In the data rows, 128 means zero.
Some points:
[141 146  93 146 150 136 108 120 121 134 167 119 101  94 102 110 137 149
  99 145 175 147 122 137 169 196 138 130 142 130 143 101]
[135 148 152 106  68  91 145 115 130 120 121 121 114 136 126 140  99 127
 110 145 156 135 148 123 152 146 137 111  95  75 115 120]
[145 142  99  97 131 112  86 127 118  92 103 121 196 119 103 121 109 110
 133 130 118 144 135 157 145 205 112 164 127 146 142 102]
[119 141 166 114 127 122 110 107  91 120 105 132 111  99 124 120  80 130
 124 134 129  96 106 139 160 140 136 135  70 126 184 122]
[101 129 118 136  72  93 149 127 124 108 108 133 127 133 182 120 113 161
  99 119 149 125 100 120 105 137 127 115 116 108 113 111]
[124 149 117  98 169 119 176 107 101 124 123 143 151  92 101 100 152 102
 133 112 105 109 131 121 123 123 166 140 167 114 122 126]
[134 123 135 145  89 134 126  92 127 148 117 134 160 135  94 117 130 108
 101 147  73 150 141 113  94  99 106 122 110 108 148 106]
[127 133 134 113 122 142 114 144 103 122 142 170 129 101 115 187 105 149
 107 170 162 137 129 134 141 136 115 113 149 116 128 142]
[127 138 140 129 114 102 130 125 132 112 116 116  99 132 129 158  85 195
 144 154 122 146  89 152 130 129 125 130 198 156 110  88]
[149 140 120 152 116 128 151 116 135 108 127 127 182 126 116 173 112 165
 101 137 138 159 105 163  91 117 137 116 101 120 129 239]
[152 125 102 151 126 127  93 106 121 142 138 108  93  91 109 125 130 136
  96 108 161 129 110  98 142  91 128 164 135 137 143 150]
[179 109 122 119 117  63 135 218 152 204 161 146 136 142 195 117  79 115
 131 147 135 140 108 113 115 101 140 122 110 171 128 112]
[112 118 113 125 213 167 176 139 165 164 163 142 139 120 179 140  76 138
 122 104 145 128 173 147 169  77 116 153 111  95 140 121]
[118 110 136 218 130 131 120 131  95 130 119 133 149 138 108 122 118  86
 137 141 138 161 157 139 144 113 162 116 100 116  91 111]
[123 183  88 128  98 158  98 116 141 165 123 126 116  91 157 124 142 148
 138 107 145  99 114 121 146 182 130  98 102 100 125 115]
[127 146 135 128 170 120 154 174 167 176 131 108 135 162 139 106 127 133
 129 136 120 140 123  91 109 138 150  91 127 102 131 148]
[133 136  82 114 108 133 116  88 111 124 122 147 146 136 209 118 132 132
 149 160  95 107 171 162 151  95 130 120 132 131 105 108]
[120 141  75 140 127 140 133 125  71 108 114 147 163  99 212 109 140 138
 108 142 140 126  85  93 151  95  93 128 122 127 150 115]
[135  98 125 208 132  99  96  95 136 134 135 116 148  97 102 113 112 129
 167 140 128  85 150 141 101 111  91 122 177 123 117  94]
[136 173 143 109 121 148 111  91 118 135 120 146 133 138 114 139  72 132
 101 146 165 102 146 129 120 129 142 125  96 126 139 109]
[125 118 139 129 173 121 101 142 167 197 113 157 118 130 147 128 154 128
 120  84 164 110 134 133 124 134 104 108 122 139 165 126]
[130 114 119 118  70 151  92 132 142 138 105 124 150 116  97  85 140 117
 128 177 138 124 120 137 152  77 140 125 181 126 155 123]
[ 96  57  73 115 149 136  95 134 109 122 147 118 111 154 105 147 169 152
 122 143 100  92 116 138 117 194 166 115 134  90 147 115]
[112 130 171 143 167 141 191 172 155 183 103  88 119 157 151 135 175 145
 117 141 128 105 123 125 141 153 104 110 125 158 115 118]
[133 141  99 155 148 167 159 164 193 159  98 161 102 104 135 131 141 144
 118 100 140 133 148 102 126 131 162 121 123 145 129 121]
[163 112 104 134 107 132 133 131 139 102 134 115  72 142 121 185 129  89
 112 107 143 114 131  98 116 105 123 122 126 127 105 226]
[160 106 106 203 114 118 116 128 127 116 115 143 143 143 103 159 116 103
 113 114  71 119 130 132 123 118 174 163  92 147 139  97]
[145 113 136 117 159  85 120 133 138 183 104 130 119 104  91 100 180 164
 124 152 110 169 141 144 114 145 139 143 121 107  99 124]
[152 100 142 132 161 130 204 119 123 105 116 111  93 109 108 129 130 123
 113 137 139 157  97 115 125 142 147 143 157 102 146 110]
[107 133 107 124 133  98 114 129  94 119 194 155 115  96 123 109 193  85
 113 173 114 138 149 145  87 212 157 110 158 154 138 130]
[ 92  86 172  86  91 147 179 118  71 180 148 164 160 108 125 147  98 114
 165 140 107  97 148 105 113 146 161 153 186 124 119 150]
[136 140 135 110 164  85 159 179 166 111 139  92 117 112 168 122 138 106
 161 171 152 113 146 118 117  76 124 125 123 110 159 122]
[ 76 116 159 101 149 111 106  85 180 109 129 128 143 126 164 127 184 140
 138 120 116 151 136 126 124 114 156 105  90 148  91 117]
[167 107 189 134 152 131 132  85 164 144 171 115 128 155 195 127 163 123
 128 125 127 101  93 150 171 136 157  89 116 132 123 142]
[141 127  92 106 160 117 110 146 139 139 110 157 126 149  85 104 151  86
 127 123 107 115 113 113 161 174 110 123 122 146  97 128]
[122 149 174 114 202 136 111 159 133  88 125 199 117 107 137 137 107 145
 122  89 133 109 144 133 106  97  96 132 154  95 116 116]
[140 140 149 136 141 146 233  87 184 113 229 128 169 146 110 128 182 132
 123 101 142 131 135 130 137 166 162 136 156 132 156 121]
[127 115 135 107 117 154 158 134 150 106 125 103 107 167  96  92  81 127
 100 129 125  95 130 130 125 110  98 116 127 156 138 136]
[107 125 138  99 106 134  93 145 136 125 124 141 173 124 150 107 122 131
  83 130 101 143 168 102 135 122 130 127 127 148  78 116]
[135 156 122 227 116  88 145 140 111 104 108 126 125 144 147 170 135 168
 137 124 143 122 156 129 134 136 133 192 131 157 113 220]
[130 116 110 100 113 133 109 100 141 119 109 108 130 127 110 200 112 121
 140 216 144  98 136 115 152 131 122 170 122 162  96 156]
[136 153 128 132 159 158 113 153 141 190  94 122 122 115 161 142 182 163
  87  98 120 116 136 175 118 120 131 153 113 164 154 116]
[148 123 154 151  78 103 128 139 117 141 125 132 139 164 107 118 131 147
 189  97 157 131 157 123 121 123 119 183 154 111 173 111]
[163 126 143 128 149 139 197 140 110  97 104 100 106 131 120 100 134 127
 115 136 113 150 137  98 138 153 142 122 180 136 127 126]
[111  81 118 108  97 132 141 148 104 115 138  96 144 144 137  96 120 130
 144  98 179 131 127 155 120 115 104 115  93 137 117 139]
[175 128 135 116 102 143 138 115  77 120 116 120 112 145 198 145 124  88
 124 106 116 124 146 178 139 130 124 114 127 121 116 113]
[115 140 130 118 108 134 118 157 112 109 166  77 141 162 137 120  98 107
 129 126 126 108 103 146 102 106 157 119 118 101 143 118]
[138 109 111 139 116  92  87 142 124 103 134 124 124 115  91 146 143 100
 138  92 141 105 136 144 112 100 134 130 114 140  76  98]
[145 122  96  91  98 125 130 226 135 137 146 113 122 146 111  94  82 165
 149 114 106 113 149 171 135 142 112 102 111 124 136 152]
[135 155 122 136 123 161 104 112 120 124 123  78 152 123 101 127 130 116
 153 127 101 117 123 121 124  77 157 113 159 108  61 106]
[163 124 130  98 123 116 163 130 111  93  92 149 111 150 127 112 167 130
 136 116 133 127 139 147 161 139 104 104 190 111 158 136]
[149  99 145 103 119 146  88 115 136 102 192 114 111 126 180 124 137 178
 137 136 109 139 141  93 141 175 118 142 115  98 109 130]
[110 122 123  97 155  97 155 108 154  96 131 135 152  92  91 112 124  97
  99 100 111  78 100 156 115 122 135 143 164 138 112 126]
[121 147 128 130 125 139  80 130 116 130 126 110 126 130 131 177  94 126
 104 127 127 154 126  94 122 134 162 116 216 189 170 118]
[ 80 121  86 227 106 141 119 101 164 104 136 165 102 136 116  95 117 117
 165 143  95 139 158 121 145 122 117 126 133 122 152 153]
[136 140 202 115  97 173 134 137 133  95 210 130  83 107 130 123 175 116
 116 165 136 152 150 132  94 175 120 150  91 144 138 112]
[107 109 101  81 118 126 118 109 100 120  99 118  96 104 124 126 126 117
 146 138 103 159 162 138 111 103 124 146  98 121 108 121]
[141 121 121 119 179 162 102 122  81 120 106 101 112 126 106  74 118 142
  90 125 155 122 183 116 115 102 148 111 130 141 168 133]
[143 176 116 118 137 107 133 117  83 146 166 144 100 201 102 122 119 153
 118 139 120 167 102 152 123  93 113 116 113 125 119 161]
[138 109 138 105 106 133 117 144 119 113 133 162 128 139  93  88 118 117
 141 120 102 155 105 132 167  94 137 142 130 129  94 120]
[136 144 116 138 106 102 142 118  99 134 137  67 118 127 117 130 128 133
 121  75 132 154 127 126 129 124  83 138 134 103 100 128]
[114  95 114 155 106 130 118 117 107 112 125 167 142 157 122 106 149 119
  77 145 150  94 104 130 114  89  97 166 104 129 112 104]
[ 54 141 142 130 104 134 126 163 101 122 147 121 120 139  99 130 126 133
 125  76 152 154 112 115 189  95 146 138 136 159 154  99]
[136 162 163 107 145  83 129 104 148 111 130 119 116 160 128 101 157 147
 142 117 135  82 107 102 130 138 167 124 133  96 127 152]
[126  97 161 129 107 109 106 116 144 111 114 106 105 133 234  89  89 105
 115  98 129 166 114 140  99 139 109 144 148 125 128 144]
[100 121 128 110 124  90 114 103 100 153 134 129 136 107 114 197 105 122
  80 124 117 134 156  90 158 140  80  85 144 131 155 153]
[ 95  98 131  96 140 109 162 127 140  92  85 129 127 103  95 126 140 130
 118 127  99 126 132 168 114 117 162 117 137 131 141 126]
[136 126  92  80 119 131 132  52 127 128 112 157 117 124 131 111 102 128
 165 140 117 149 125 110  87 121 123 140  86 169 127 116]
[ 99 100  97 115 179 154 142 137 192 142 101 117 159 160 135 159 133  99
 138 154 143 174  96 152 105 145 126 138 120 122 110 102]
[128 153 129 126 131 149  97 141 100 123 117 146 140 126 121 204 146 110
 187 132 175 147 122 134 122  94 128 115 151 124 164 149]
[117 129 118 116 134 149 149 158 155 155 116 132 146  88  99 110 189 115
 114 162 129 100  97 131 111 168 124 147 118 142 110 130]
[143 134 146 102 141 131 162 131 127 100 113 121 133 135 145 115 144 141
 169 120 151 140 106 103 107 172 148 131 111 116 118 141]
[116 137 136 198 141 139 127 139  85 138 124 155 107 110 106 126  96 121
 143 110 163 125 113 120 135 131 111  82 100 131 110  83]
Along one direction, these points spread out more than along any other. Take the direction at right angles to it along which they spread out most. Go by this last direction. Where along it does each point below lie, from 0 to 99? 50 is the average, and the first point above lies past it. One standard deviation of the points above along it is 16.
[105 139 141 102 138 130  99 141 207 200 105 130 122 131 164 138 138  79
 113 126  96 135 119 174 148 125 121 179 132  83 119 129] 37
[154 125 137 158 101 142 125 148 102 117 132 136 120 175 124 148 139 164
 128 121 105 121 107  88 104 115 112 140 118  88 114 109] 41
[116 134 129 111 106 145 108 119 117 129  94 143 138 106 124 132  94 135
 111 102 164 123 141 114 129 136 165  88 109 128 117 135] 47
[153 135 140 169 101 145 132 101 144 129 128 118 122 126 115 147 110 133
 176 112 122 132 106 147  97 132  90  76 155 118 149 125] 46
[103 198 136 139 107 125 133 175 127  96 131 100 123 158 140 105 122 115
 122 131 115 132 119 126 115 119  93 136 108 113 141 110] 35
[136 126 156 116 157  96 154 104 163  83 118 108 152 166 135 126 141 144
 148 127 128 129 161  94 141 159  99 106 111 137 152 116] 49
[159 123 130 115 110 148 124 122 116 133 140 120 148  69  90 188 140 142
 160 109 108 139 122 103 149  91 105 111  91 138 164 117] 52
[128 133 132 106 134 162 105 138 129 106 132 158 115 123 127 109  95 142
 124  90 108 129  99 104 116 104 130 115 131 149 155 123] 43
[ 96 138 157 213 145 135 100 119 115 125 124 125 147  88 116 143 113 107
 176 145  88 125 104 134 157 127 126 153  99 141 115 235] 50
[126 108 129 113 166 140  94 126 122 175 106 136 149 157 120 111 163 104
 133 138 123 134 127 105 133 173 104 146 127 122 100 135] 62
[ 88 127  97 133 123 122 120  82 124 157 147 120 100 124 102 128 109 122
 147 143 114 116 119 137 103  95 105 146 125 165 111 149] 56
